128 stands for zero in the data rows.
Here are some points, each followed by its number:
[ 47  95  74 123  52 167 124 124 109 100 140  81  64  82 102 107  83  80
 123 124 164 175 123 172 115 105  80 116 117 104  89 154 136] 0
[120  86 131  90 149 117 175 160 155 140 137 111 101  71 146 108 143 103
 126 134 168 117  87 135  96  91 126 195 114 120 103 160 151] 1
[119 126  96 137  90 154 158 149 148 120 154 114  96 116 134 101 171  63
 176 137 191 164  71 127 130  88 113  78  98 144  55 124 149] 2
[110 127 115 135 108 108 119 105 101 176 100 164 153 146 133  77 127 138
 102  96 102 117 195 110 164 142 167 143 120 145 187 154  74] 3
[112 112 137 133 127 153  68 119 137 122 131 161 141 154 154 166 130 170
 123 124 105 122 155 135 132 158 154 144 115 170 217 124  76] 4
[169 128 214 124 140 153 147 102 126 143 177 117 194 115  91 153 126 140
 126 148  86 105 142 168 140 134 152 140 124 112 176  87 145] 5
[165  89 113  96 127 134 204 133 136 128 124 158 165 116 131 105 165  82
 142 112 122 126  36 126 146  60  85 132 112 103 113 102 144] 6
[134 146 165 173 166 141 116  51 134 124 140  98 146 158  66 174 125 126
 152 105 111 138 154 125  91 186 134 114  84 128 176 106 148] 7
[128 106 104 103 143 119  71 145 142 137 118 156 169 141 106 113 139 124
 116 118  98 108 152 135 174 105 119 154 116 124 143  95 120] 8
[147  99  70 122  85 125 130 122 168  73 172 100  76  86 156  98 118  93
  98 123 143  83 137  73 102  66  56  89 115 143 101 183 154] 9
[131 143  89 110  52 175 128 171  89 120 120 117  71  96  99  77 134  85
 147 170 159 127  88 144  39 156 161 127 138  82 121 150 150] 10
[159 143 123 125 182  78 129 137 102 151  97 139 197 155 145 135 133 134
  97 121 112 153 153 122 143 142 167 166 146 183 134 111  25] 11
[110 154 160 173 114 185 143 141 132 144 108 101 124 111 114 148 126 120
 149 122  93 160 156 129 109 141 106 115 115 143 163  93 138] 12
New points follow, each followed by the number of its nearest point above, looking only along the 5 directions in which the numbered points spread most.
[135 135 127 164 146 129 137  78  98 157  86 152 118  99 106 172 139 143
 184 136 124 187 122 142 111 199 133 190 109 151 184 118  70] 12
[137 140 123 137 190 135  85  89 129 119 107 104 148 121  80 191 129 135
 112 136 164 160 150  98 169 147 137 178 105  90 156 128 146] 12
[150  82 147  83 128  79 117 176 100 151 128 146 148 102 168 125 161 159
 113 120 121 100 144 112 144 169 167 142 173 134 122  92  72] 8
[137 157 104 159  33 168 123 154 131 100 161 112  72 118 158 115  83 178
  68 120 161 149 110 122  39  65 116  68  98  98 108 159 167] 0
[116 134 117 186 151 179 126 115 160 114 146 111 111 126  53 152 119 155
 128  91 106 146 146 157 162 140 132 165 115 122 118 121 119] 12
[185 131 195 176 148 111 160 121 141 164 108  81 157 143 107 176 130 107
 149  95  59 128  93 148 118 145 147 154 110 170 122 100 165] 5
[ 96 122  87 116  60 132 124 176 127 142 110  69  68 105 138  96 172 105
  87 143 158 143 144 116 102 134 122 111  85  88  96 164 188] 0
[127 133  97 165 113 119 113 154 126 146 134 157  93 104 163 126 127 130
 126 102 139 148 112 139  92 118  99 129 140 113 150 166 149] 8
[136 146 119 139 100 160  99 175 121 107 139  98  81 124 164 110  91  72
 136 121 170 119 106 110 103  77  75  82 109 134  97 189 201] 0
[135 100  49  96 169  96 172 141 153 155  81 145 178 161 131 148 159 146
 143  75 121 110 191 144 185 132 145 147 145 178 121 105  84] 11
[ 85 141 175 152 151 167 150  83 111 145 157  95 160 143 122 175 135 115
 144 114 123 147 141 203  95 148 170 157 149 131 158 110 130] 12
[162 125  92  77 207  52 117 127 124 118 109 188 169 177 147 158 157 151
 100  89 141  75 143  93 177 170 151 166 153 202 104  62  49] 11
[140 123 105 122  70 130 104 153  75 157 115 104  92 148 105  98 112 132
 132 199 166 188  80 109 102  73  62 134 114  87 117 211 189] 0
[128 103 171  37 233  32 185 166 126 139 150 139 177 186 134 147 137 131
 104 121  85  97 164 132 157 123 121 144 127 183  74 105 133] 8
[ 94 146 107 126 149  65  54 132 124 133 102 114 127 149 147 112 184 137
 149 144 119  87 195  60 137 126 149 126 171 139 141 109  91] 3
[131 104 145 145  63 165 132 183 126 100 125 103  66  78 116 112  68 109
 130 137 140 149  88 151  79  87  94 128 101  90  89 168 184] 0
[ 95 132 118 127  41 145 111 158 122 121 160 110  59  96 140  42 150 112
  96 148 166 126 120 122  84  80  72  84  81  90 111 170 154] 0
[147 126 106 136 124 134 153 103 146 137 142 122 105 124 172  86 103 106
  89 118 150 108 122 126 125 116  98 111 118  92 122 157 185] 1
